Every row has one hidden group. There are 2 groups. Groups can overlap: rows of different groups may look alike. The first row asked about is in group 0, and each new group gets the next number.
The table, row by row:
-35/10/24/5/-29/-10/-10/-6/-24/-11/17/-30/13/-5/50/-3/-10/19/-30/-18/-24/2/-12/-21/0/-5/-19/-11/-18/-30/3/19
-22/-13/-8/127/-15/-13/78/-27/-33/127/-22/-27/-6/-22/-14/-27/82/22/-9/-2/-23/17/75/-9/-24/-28/-18/15/-15/-13/-33/-15
125/-15/-21/-30/-19/-14/-26/-27/-19/-33/-29/127/-20/-36/-36/-31/-30/-43/-14/-28/127/-21/-39/16/-37/-26/-13/-1/-31/73/-41/-23
-13/-8/2/11/13/-1/43/14/-16/25/-8/-17/-6/-11/3/20/37/0/9/-5/-14/-9/34/18/-12/21/18/-2/14/-3/10/5
-29/-21/-25/-8/-33/-22/-2/-42/-39/-5/-30/-24/-18/-34/-43/-42/-2/-38/-26/-44/-17/-13/-4/-10/-48/-43/-22/127/-47/0/-47/-35
12/-6/-6/12/42/4/38/-16/1/42/-13/14/-5/-4/-3/-10/47/44/127/94/19/31/44/23/14/-16/1/19/82/60/-15/-12
-24/-6/-12/-18/-39/1/-33/-28/-29/-26/7/-27/127/-21/-26/-30/-30/-17/-46/-29/-23/-4/-39/-29/-32/-28/-21/-15/-42/-26/-35/-17
5/2/2/-11/36/8/-7/8/98/-9/4/4/0/95/48/8/-12/6/13/27/-1/-3/-12/-2/127/7/4/-6/44/0/29/-2
37/-13/-13/-30/-18/-10/-33/-21/-20/-28/-15/53/-10/-25/-28/-21/-33/-41/-19/-37/42/-29/-33/1/-32/-21/-4/-12/-22/3/-27/-23
-24/-10/-14/19/-19/-2/22/-28/-17/22/-17/-22/12/-24/-15/-28/23/64/14/31/-18/127/24/-18/-11/-30/-13/7/-4/-12/-31/-19
-28/17/127/-14/-41/-18/-23/0/-35/-33/2/-24/-9/-18/17/-1/-27/-29/-30/-35/-17/-30/-20/-18/-26/-1/-21/-14/-42/-26/-2/53
-12/1/5/-13/13/-2/-14/-4/50/-16/4/-12/-4/127/46/-4/-16/-3/-13/0/-15/-9/-13/-7/71/-5/-13/-9/-1/-9/9/-7
-17/16/26/-11/-10/6/-18/127/1/-19/55/-17/3/13/50/90/-19/-4/-21/-13/-16/-14/-19/-8/25/111/7/-13/10/-13/127/49
15/-7/-2/-7/23/-5/2/0/-4/-2/-8/16/-13/-2/-2/1/2/-13/38/3/14/-14/0/61/-2/1/8/-2/46/27/-2/-8
-36/-5/1/72/-16/-5/47/-13/-27/42/-8/-25/2/-14/9/-16/54/75/-8/7/-27/34/64/-13/-8/-16/-16/-1/-8/-18/-14/-1
7/-5/2/5/40/18/22/4/10/21/6/9/5/15/30/5/22/68/86/94/8/22/16/9/56/5/9/1/127/15/21/-1
-1/-7/-3/24/22/9/39/-15/11/45/-5/-2/6/13/15/-9/31/95/104/127/1/48/40/1/69/-12/-2/6/90/18/-5/-9
6/-7/-9/4/127/20/9/-10/15/18/-8/4/-4/22/0/-6/10/2/32/33/4/-1/8/10/8/-8/18/3/31/19/-8/-14
-18/14/53/2/-1/-3/-4/20/4/-2/24/-19/4/45/127/20/-3/21/-10/13/-14/-2/-5/-10/78/19/-9/-9/16/-18/47/28
-23/11/11/-21/-22/2/-29/25/-24/-27/127/-28/21/-6/6/28/-28/-18/-36/-26/-19/-22/-36/-26/-14/27/-10/-15/-22/-34/36/20
-22/-4/-5/20/-20/1/6/-24/-19/7/-2/-29/35/-13/2/-20/8/71/-13/12/-17/77/4/-18/-4/-20/-15/-4/-8/-21/-19/-7
19/-11/-13/-12/63/13/-3/-8/4/-4/-16/19/-12/-13/-18/-8/-3/-24/16/-5/9/-14/-4/28/-15/-7/51/1/8/36/-17/-15
-1/-10/-8/24/127/8/34/-19/-5/60/-12/-2/-6/1/-8/-17/39/8/51/35/1/7/36/12/2/-14/5/8/28/27/-19/-13
-23/-3/-4/-34/-39/-17/-38/12/-32/-44/-9/-21/-20/-22/-31/18/-35/-52/-51/-56/-21/-36/-30/-6/-38/12/-8/-22/-49/-36/-9/-5
107/-8/-16/-25/-2/0/-21/-24/11/-24/-16/120/-5/-11/-22/-26/-16/-23/8/-3/68/-13/-21/1/-10/-20/-3/-5/7/28/-18/-17
-22/-11/-9/120/8/-7/127/-19/-23/127/-16/-19/-7/-14/-14/-17/127/40/32/31/-13/31/127/-1/-15/-24/-10/21/1/1/-26/-15
33/-16/-12/-15/2/-9/-4/-30/-16/-6/-25/59/-16/-23/-29/-29/-3/-26/40/-6/69/-11/-6/53/-29/-30/-5/22/-7/127/-31/-24
29/-17/-25/-33/-18/-20/-31/-40/-14/-28/-25/26/-19/-36/-45/-36/-27/-51/-25/-36/24/-31/-36/-3/-41/-32/-13/-1/-55/19/-50/-27
-37/-2/-20/-34/-47/-24/-42/-35/-38/-56/2/-37/-6/-39/-49/-34/-49/-51/-41/-47/-35/-37/-43/-33/-47/-28/-25/-16/-62/-40/-37/-20
-13/-3/-13/-17/-12/-10/-18/-21/81/-21/-11/-18/-7/59/-5/-16/-19/-16/-18/-14/-14/-11/-17/-13/8/-22/-17/-7/-20/-14/-19/-16
25/-5/-13/-14/51/11/-15/-8/106/-12/-11/21/-6/32/-1/-6/-9/-8/19/19/13/-8/-12/6/30/-7/12/-3/22/17/-9/-14
-8/-10/-19/-20/-6/27/-20/4/-16/-26/-14/-9/-10/-28/-31/3/-21/-26/-20/-35/-10/-22/-22/-4/-35/4/127/-9/-24/-11/-14/-14
5/1/11/-11/22/11/-6/60/13/-9/20/5/-2/18/29/54/-6/-1/12/8/0/-11/-8/15/38/64/20/-8/57/1/78/12
82/-6/-8/-27/5/4/-19/-14/40/-20/-9/83/-3/5/-11/-13/-21/-18/8/3/32/-9/-21/3/9/-12/3/-7/13/19/-10/-18
-3/1/14/0/39/13/10/49/12/7/23/-3/0/21/57/52/9/25/33/32/-5/0/5/7/62/44/20/-7/80/1/90/17
-21/18/17/-16/-30/-2/-22/102/-16/-22/20/-21/-4/-17/8/85/-24/-21/-31/-35/-19/-21/-23/-18/-17/85/9/-13/-16/-20/67/107
-34/-14/-15/-30/-43/-29/-35/-18/-42/-40/-28/-33/-21/-35/-40/-27/-28/-48/-45/-50/-27/-38/-30/-4/-53/-21/-21/-18/-72/-28/-35/-22
-5/4/10/2/29/9/2/8/42/5/15/-5/8/80/107/10/1/42/22/75/-6/14/0/-5/127/7/-2/-7/66/-2/37/4
-19/-15/-12/82/-2/-9/127/-22/-22/127/-17/-22/-12/-18/-12/-25/127/26/29/23/-15/25/127/3/-22/-24/-12/24/0/2/-30/-14
-39/-18/-22/-15/-39/-19/-30/-32/-36/-30/-22/-31/2/-39/-42/-43/-20/-21/-32/-30/-25/34/-26/-21/-49/-37/-20/1/-44/-26/-40/-29
3/-5/-4/14/26/16/26/-14/6/28/-4/1/8/4/10/-12/22/104/118/127/4/76/23/0/42/-10/-1/4/107/22/-6/-8
-37/127/8/-27/-46/-32/-37/-16/-36/-43/-8/-39/-11/-28/-28/-16/-34/-43/-70/-45/-34/-36/-34/-19/-50/-14/-22/-18/-58/-44/-25/12
-18/-3/0/45/2/9/38/-10/-6/52/-1/-16/15/2/27/-9/42/127/34/82/-14/80/33/-11/45/-12/-8/1/34/-8/-2/-3
-27/30/64/-20/-35/-17/-28/41/-29/-37/14/-23/-6/-23/8/48/-24/-28/-37/-36/-29/-25/-21/-19/-29/37/-12/-15/-31/-31/20/127
-6/2/-3/-15/13/4/-11/0/104/-17/1/-5/-4/100/43/1/-14/0/-3/11/-10/-7/-13/-6/66/0/-2/-5/11/-8/15/-7
-7/8/12/-18/-4/5/-18/80/-2/-24/55/-9/-2/14/26/83/-17/-15/-16/-15/-11/-15/-25/-2/11/96/11/-12/14/-13/125/17
-34/-5/-11/-7/-48/-21/-18/-34/-40/-27/-21/-40/2/-29/-27/-30/-23/-16/-49/-42/-25/-8/-20/-30/-50/-36/-31/-12/-50/-36/-43/-13
-10/-9/-15/-18/1/127/-18/-11/-14/-21/2/-17/12/-14/-22/-11/-21/-14/-15/-16/-15/-8/-19/-16/-18/-9/27/-8/-12/-16/-14/-13
7/-14/-19/-18/-20/-26/-12/-22/-26/-18/-22/7/-17/-28/-31/-22/-17/-42/-12/-34/13/-26/-12/127/-47/-14/-6/2/-23/44/-35/-25
127/-12/-20/-22/-18/-12/-25/-22/-8/-28/-17/127/-14/-17/-40/-27/-25/-39/-10/-28/127/-21/-27/13/-35/-29/-4/-6/-21/46/-34/-27
1/-3/-13/-24/3/1/-14/-12/127/-23/-6/0/-7/43/-2/-9/-22/-18/-12/-7/-5/-11/-22/-6/23/-10/-1/-8/-8/-5/-9/-11
-28/-15/-16/18/-22/-22/27/-28/-37/16/-31/-35/-16/-39/-39/-22/30/-32/-36/-39/-22/-18/28/-6/-40/-29/-19/8/-35/-18/-38/-15
-19/14/15/-23/-23/-2/-22/127/-18/-21/29/-23/-6/-12/11/127/-22/-28/-24/-36/-18/-21/-30/-11/-16/127/18/-12/-17/-22/107/47
-40/1/-11/-36/-59/-23/-42/-17/-41/-39/-12/-37/-17/-39/-39/-12/-50/-50/-53/-70/-32/-26/-42/-25/-46/-17/-29/-19/-72/-31/-29/-5
Some rows of the table again, each followed by its group:
-24/-10/-14/19/-19/-2/22/-28/-17/22/-17/-22/12/-24/-15/-28/23/64/14/31/-18/127/24/-18/-11/-30/-13/7/-4/-12/-31/-19 0
-24/-6/-12/-18/-39/1/-33/-28/-29/-26/7/-27/127/-21/-26/-30/-30/-17/-46/-29/-23/-4/-39/-29/-32/-28/-21/-15/-42/-26/-35/-17 0
-22/-11/-9/120/8/-7/127/-19/-23/127/-16/-19/-7/-14/-14/-17/127/40/32/31/-13/31/127/-1/-15/-24/-10/21/1/1/-26/-15 1
-21/18/17/-16/-30/-2/-22/102/-16/-22/20/-21/-4/-17/8/85/-24/-21/-31/-35/-19/-21/-23/-18/-17/85/9/-13/-16/-20/67/107 1
-17/16/26/-11/-10/6/-18/127/1/-19/55/-17/3/13/50/90/-19/-4/-21/-13/-16/-14/-19/-8/25/111/7/-13/10/-13/127/49 1
15/-7/-2/-7/23/-5/2/0/-4/-2/-8/16/-13/-2/-2/1/2/-13/38/3/14/-14/0/61/-2/1/8/-2/46/27/-2/-8 1
19/-11/-13/-12/63/13/-3/-8/4/-4/-16/19/-12/-13/-18/-8/-3/-24/16/-5/9/-14/-4/28/-15/-7/51/1/8/36/-17/-15 1
-13/-3/-13/-17/-12/-10/-18/-21/81/-21/-11/-18/-7/59/-5/-16/-19/-16/-18/-14/-14/-11/-17/-13/8/-22/-17/-7/-20/-14/-19/-16 0
1/-3/-13/-24/3/1/-14/-12/127/-23/-6/0/-7/43/-2/-9/-22/-18/-12/-7/-5/-11/-22/-6/23/-10/-1/-8/-8/-5/-9/-11 1
-22/-13/-8/127/-15/-13/78/-27/-33/127/-22/-27/-6/-22/-14/-27/82/22/-9/-2/-23/17/75/-9/-24/-28/-18/15/-15/-13/-33/-15 0
-28/-15/-16/18/-22/-22/27/-28/-37/16/-31/-35/-16/-39/-39/-22/30/-32/-36/-39/-22/-18/28/-6/-40/-29/-19/8/-35/-18/-38/-15 1
-37/-2/-20/-34/-47/-24/-42/-35/-38/-56/2/-37/-6/-39/-49/-34/-49/-51/-41/-47/-35/-37/-43/-33/-47/-28/-25/-16/-62/-40/-37/-20 0
-8/-10/-19/-20/-6/27/-20/4/-16/-26/-14/-9/-10/-28/-31/3/-21/-26/-20/-35/-10/-22/-22/-4/-35/4/127/-9/-24/-11/-14/-14 1
-1/-7/-3/24/22/9/39/-15/11/45/-5/-2/6/13/15/-9/31/95/104/127/1/48/40/1/69/-12/-2/6/90/18/-5/-9 0
7/-14/-19/-18/-20/-26/-12/-22/-26/-18/-22/7/-17/-28/-31/-22/-17/-42/-12/-34/13/-26/-12/127/-47/-14/-6/2/-23/44/-35/-25 1
37/-13/-13/-30/-18/-10/-33/-21/-20/-28/-15/53/-10/-25/-28/-21/-33/-41/-19/-37/42/-29/-33/1/-32/-21/-4/-12/-22/3/-27/-23 1
5/2/2/-11/36/8/-7/8/98/-9/4/4/0/95/48/8/-12/6/13/27/-1/-3/-12/-2/127/7/4/-6/44/0/29/-2 0
-19/14/15/-23/-23/-2/-22/127/-18/-21/29/-23/-6/-12/11/127/-22/-28/-24/-36/-18/-21/-30/-11/-16/127/18/-12/-17/-22/107/47 1
-1/-10/-8/24/127/8/34/-19/-5/60/-12/-2/-6/1/-8/-17/39/8/51/35/1/7/36/12/2/-14/5/8/28/27/-19/-13 1
-23/11/11/-21/-22/2/-29/25/-24/-27/127/-28/21/-6/6/28/-28/-18/-36/-26/-19/-22/-36/-26/-14/27/-10/-15/-22/-34/36/20 0
-19/-15/-12/82/-2/-9/127/-22/-22/127/-17/-22/-12/-18/-12/-25/127/26/29/23/-15/25/127/3/-22/-24/-12/24/0/2/-30/-14 1
107/-8/-16/-25/-2/0/-21/-24/11/-24/-16/120/-5/-11/-22/-26/-16/-23/8/-3/68/-13/-21/1/-10/-20/-3/-5/7/28/-18/-17 0
7/-5/2/5/40/18/22/4/10/21/6/9/5/15/30/5/22/68/86/94/8/22/16/9/56/5/9/1/127/15/21/-1 1
-18/14/53/2/-1/-3/-4/20/4/-2/24/-19/4/45/127/20/-3/21/-10/13/-14/-2/-5/-10/78/19/-9/-9/16/-18/47/28 0
29/-17/-25/-33/-18/-20/-31/-40/-14/-28/-25/26/-19/-36/-45/-36/-27/-51/-25/-36/24/-31/-36/-3/-41/-32/-13/-1/-55/19/-50/-27 1
-6/2/-3/-15/13/4/-11/0/104/-17/1/-5/-4/100/43/1/-14/0/-3/11/-10/-7/-13/-6/66/0/-2/-5/11/-8/15/-7 1
82/-6/-8/-27/5/4/-19/-14/40/-20/-9/83/-3/5/-11/-13/-21/-18/8/3/32/-9/-21/3/9/-12/3/-7/13/19/-10/-18 1
-12/1/5/-13/13/-2/-14/-4/50/-16/4/-12/-4/127/46/-4/-16/-3/-13/0/-15/-9/-13/-7/71/-5/-13/-9/-1/-9/9/-7 0
-37/127/8/-27/-46/-32/-37/-16/-36/-43/-8/-39/-11/-28/-28/-16/-34/-43/-70/-45/-34/-36/-34/-19/-50/-14/-22/-18/-58/-44/-25/12 0
